In the rows, 128 means zero.
Which row each row swaps with, under one turn or mirror:
Q_400: [156 115 135 150 124 110 108 152 121 140 114 141 129 130 140 114 129  81
 125 122 121 162 104 147 104 149 108 117]
Q_405: [147 115 133 136 154 130 140 139 118 124 102 122 127 118 124 145 153 108
 130 121 143 127 129 101 123 144 123  99]
Q_30: [138 125 129 162 121 121 146 129 127 141 104 113 123 140  96 144 161 109
 132 113 132 138 120 155 103 154 110 113]
Q_808: [121 114 135 154 139  73 104 150 138 127 116 151 131  97 122 150 139 116
 128 135 106 143 134 137 109 127 104 121]
Q_679: [148 114 143 159  99 129 109  97 128 146 115 149 126 137 127  95 123 108
 126 118 130 127 134 143 135 135 129 102]
Q_348: [126 140 147 145 115 112 103 139 135 142 105 139 113 135 120 129 133  99
 153 101 123 161 105 128 122 131  83 114]
Q_48: [115 113 157 153 128 111 125 130 137 137  95 173 118 129 117 123 141 118
 129 141 109 112 148 119 136 146 141  89]
Q_136: [152 133 106 155 118 124 111 111 127 137 103 135 112 126 137 153 124 107
 129 169 112 124 119 140 137 155 139 119]
Q_18: [137 113 132 145 128 138 115 127 111 129 116 125 159 125 104 126 146 117
 113 120 117 139 126 159 134 121  97 121]
Q_311: [127  98 131 159 102  95 114 138 127 139 116 159 126 142 145 144 131  92
 127 123 150 164 108 117 148 122 142 101]
Q_708: [176 126 137 164 128 129 137 101 129 138 102 112 142 124 134 145 126 106
 142 119 115 114 128 122 139 140 118 110]
Q_836: [124 114 143 160 129  99 155 137 133 139  92 128 150 106 132 148 113 111
 138 134 109 120 138 134 151 164 117  95]
Q_575: [134 128 135 159 107  91 116 116 141 139 121 142 125 111 147 147 126 100
 146 148 109 102 153 133 137 115 130 126]
Q_904: [105 133 115 144 121  80 117 121 130 152 112 124 139 149 123 152 149  96
 116 119 117 132 114 169 132 149 132 109]
Q_462: [129 116 139 158 149 100 117 148 118 150  64 154 127 128 129 150 162 121
 118 140 136 148 120 125 131 156 137 116]
Q_269: [138 143 145 148 125 116 134 107 126 132 127 115 145 123 112 146 161  85
 127 135 147 131 133 157 120 128 141 119]
Q_336: [113 118 136 153 132  82 107 144 147 144 108 156 164 118 119 124 132 126
 123 138  94 144 126 152 131 126 129 113]
Q_181: [122 119 151 155 111  85 122 149 138 173 128 132 126 132 118 145 114 101
 129 136  99 135 115 139 133 163 100 123]
Q_731: [175 127 147 138 141  91 111 128 112 154 126 131 147 133 126 161 136 120
 127 151 110 145 116 124 127 145 128 126]
Q_909: [145 103 140 156  94 109 140 136 128 154  95 130 106 116 137 146 127  65
 118 142 113 131 123 122 148 144 129 115]
Q_36: [115 123 145 147 132  91 124 114 129 147 109 141 147 119 121 130 153 118
 112 122 122 150 154 124 138 151 123  68]
Q_965: [116 110 148 129 103 104 135 134 144 154  81 148 133 111 129 126 142 122
 135 110 117 142 106 145 146 144 102  92]
Q_967: [143 104 139 148 110 103 100 116 151 133 115 111 120 146 110 150 137 137
 105 125 133 131 130 147 129 131 140 125]
Q_147: [137 144 125 147 123 109 149 148 127 151 116 136 141 137 126 147 148  82
 154 147 107 141 131 143 111 147 131 139]
Q_570: [114 113 145 175 117 113 130 124 124 151 123 123 132 142 125 124 156  94
 137 128 126 104 141 116 132 122  95  90]
Q_554: [152 119 160 145 136 110 112 124 108 126 101 138 156 144 110 147 114  90
 125 141 123 140 155 131 151 146 140 101]
Q_138: [103 134 123 173 102 122 118 132 150 127 113 138 125 122 111 151 162  99
 159 137 109 126 115 116 123 143 109 121]
Q_206: [126 126 118 145 127 112 108 127 118 133  97 149 111 158 117 134 166 103
 127 153 131 139  97 133 141 147 123 141]
Q_725: [123 126 121 167 111  86 139 102 120 149 121 149 144 110 133 135 131 121
 150 136 129 119 145 132 143 107 125 125]
Q_734: [142 109 140 139 122 111 120 130 149 121 114 107 130 147 113 139 134 122
 114 115 133 145 138 170 131 121 128 124]
Q_192: [136 104 141 180 118 125  93 135 118 163 121 159 139 131 128 157 138 103
 143 131 120 129 124 106 123 162 124  88]
Q_914: [124 135 131 154 138 138 110 147 113 121  88 146 154 120 110 125 128  96
 123 145 103 146 122 127 143 120 127  96]
Q_932: [131 108 162 155 133  95 123 144 135 154 109 113 131 112 128 164 134  89
 162 141 113 161 113 136 112 148 115 103]
Q_194: [134 128 140 151 129 137 130 147 117 162  93 121 137 139 124 131 134 125
 141 120 114 114 125 153 137 141  99 138]
Q_327: [127 122 109 144 137 120 101 137 139 145  72 131 130 117 145 147 150 100
 125 114 121 156 102 148 129 139 116 128]
Q_31: [150 100 130 153 101 112 100 121 106 140 125 162 116 120 148 153 113 105
 131 142 131 136 109 115 143 148 116 112]
Q_509: [109 119 124 157 144  80 123 152 135 140 120 149 157 109 119 122 146 113
 128 140  98 133 110 137 122 120 124 111]
Q_198: [130 132 138 134 104 131 119 119 139 166 107 156 128 113 102 159 134 104
 128 118 119 151 121 123 154 157 139 135]
Q_100: [100 121 127 157 138  93 115 135 139 127 115 154 142 105 114 122 148 130
 124 123 106 152 110 137 136 118 108 123]
Q_141: [102 138 162 149 129  94 105 157 111 121 110 136 130 121 132 134 152 118
 124 120 118 151 103 140 128 149 133 137]
Q_952: [140 119 129 159 118 100 104 118 157 138 115 115 133 139 129 152 152 115
 108 126 135 133 126 174 121 133 140 127]
Q_990: [117 125 169 136 127  91 115 141 128 132 104 166 109 112 128 135 126 104
 117 139 142 139  99 124 144 145 142 109]
Q_292: [149 113 134 160 124 100 128  90 129 164 111 129 133 129 133 135 129 110
 135 110 136 140 135 145 136 159 109  74]
Q_73: [140 126 121 163 113  90 115 123 137 132 115 139 131 131 165 141 139 103
 155 152 125 112 143 125 123 108 127 122]
Q_874: [128 108 139 157 116 123 135 137 135 130 117 113 128 131  77 117 142 103
 120 132 104 130 108 121 121 131 133 101]
Q_819: [134 121 138 164 127 122 103 135 142 145  91 161 133 114 116 139 145 103
 124 115  97 152  83 112 140 148 108 115]
Q_795: [145 146 151 162 118 121 114 120 121 143  94 131 143 144 104 159 136 119
 155 135 134 140 148 121 128 133 153 135]
Q_815: [123 118 153 161 116  92 111 152 125 130 103 151 145 137 146 132 114 104
 131 118 148 145 109 117 146 106 145 104]
Q_346: [151 123 138 146  93 112 124 118 142 136 125 118 136 124 127 158 144  99
 169 119 128 136 125 124 105 140 114  88]
Q_355: [119 134 140 162 114 130 124 116 131 139 106 115 113 132  95 134 124 116
 116 136 142 134 108 131 155 136 128 146]
Q_144: [128 116 163 166  95 110 130 136 118 151  89 165 113 127 120 148 113  97
 138 110 134 143 127 113 143 153 124  94]
Q_498: [149 121 128 164 119  89 126 106 130 129 130 132 130 104 157 159 118 104
 147 137 123 129 154 128 137 126 121 119]
Q_434: [135 107 145 176 140 114 116 140 118 133 107 123 134 112 122 159 131  75
 102 140 146 151 125 113 137 152 127  99]
Q_408: [143 121 132 156 124 124 101 102 132 134 103 128 145 128 125 143 101 123
 152 113 130 133 129 112 136 132 153  92]
Q_553: [104 109 160 161 113 118 131  99 139 160  91 127 117 123 118 126 151 120
 159 134 126 125 120 135 148 121 123 101]
Q_981: [129 105 136 157 113  95 121 153 113 145 100 137 150 138 143 145 134  87
 117 118 148 162 112 114 147 108 134 114]
Q_68: [108 133 150 143 118  86 104 135 118 120 107 135 122 152 137 148 116  92
 141 113 129 115 132 119 137 120 132  89]
Q_615: [127 161 134 130 102  94 126 132 131 143 119 124 107 136 139 144 139 109
 153 132 125 151 128 119 126 137 107 138]
Q_94: [128 130 154 169 111 103 119  99 105 132 123 125 140 124 149 147 150 109
 132 127 138 122 148 139 140 149 158 112]
Q_22: [138 128 154 146 126 118 102 115 113 150  94 157 136 133 126 132 171 117
 118 135 120 129 127 114 157 105 115 121]

Q_311 pairs with Q_734
Q_408 pairs with Q_327
Q_731 pairs with Q_22
Q_708 pairs with Q_819
Q_400 pairs with Q_679
Q_141 pairs with Q_94
Q_346 pairs with Q_965
Q_553 pairs with Q_932
Q_100 pairs with Q_498

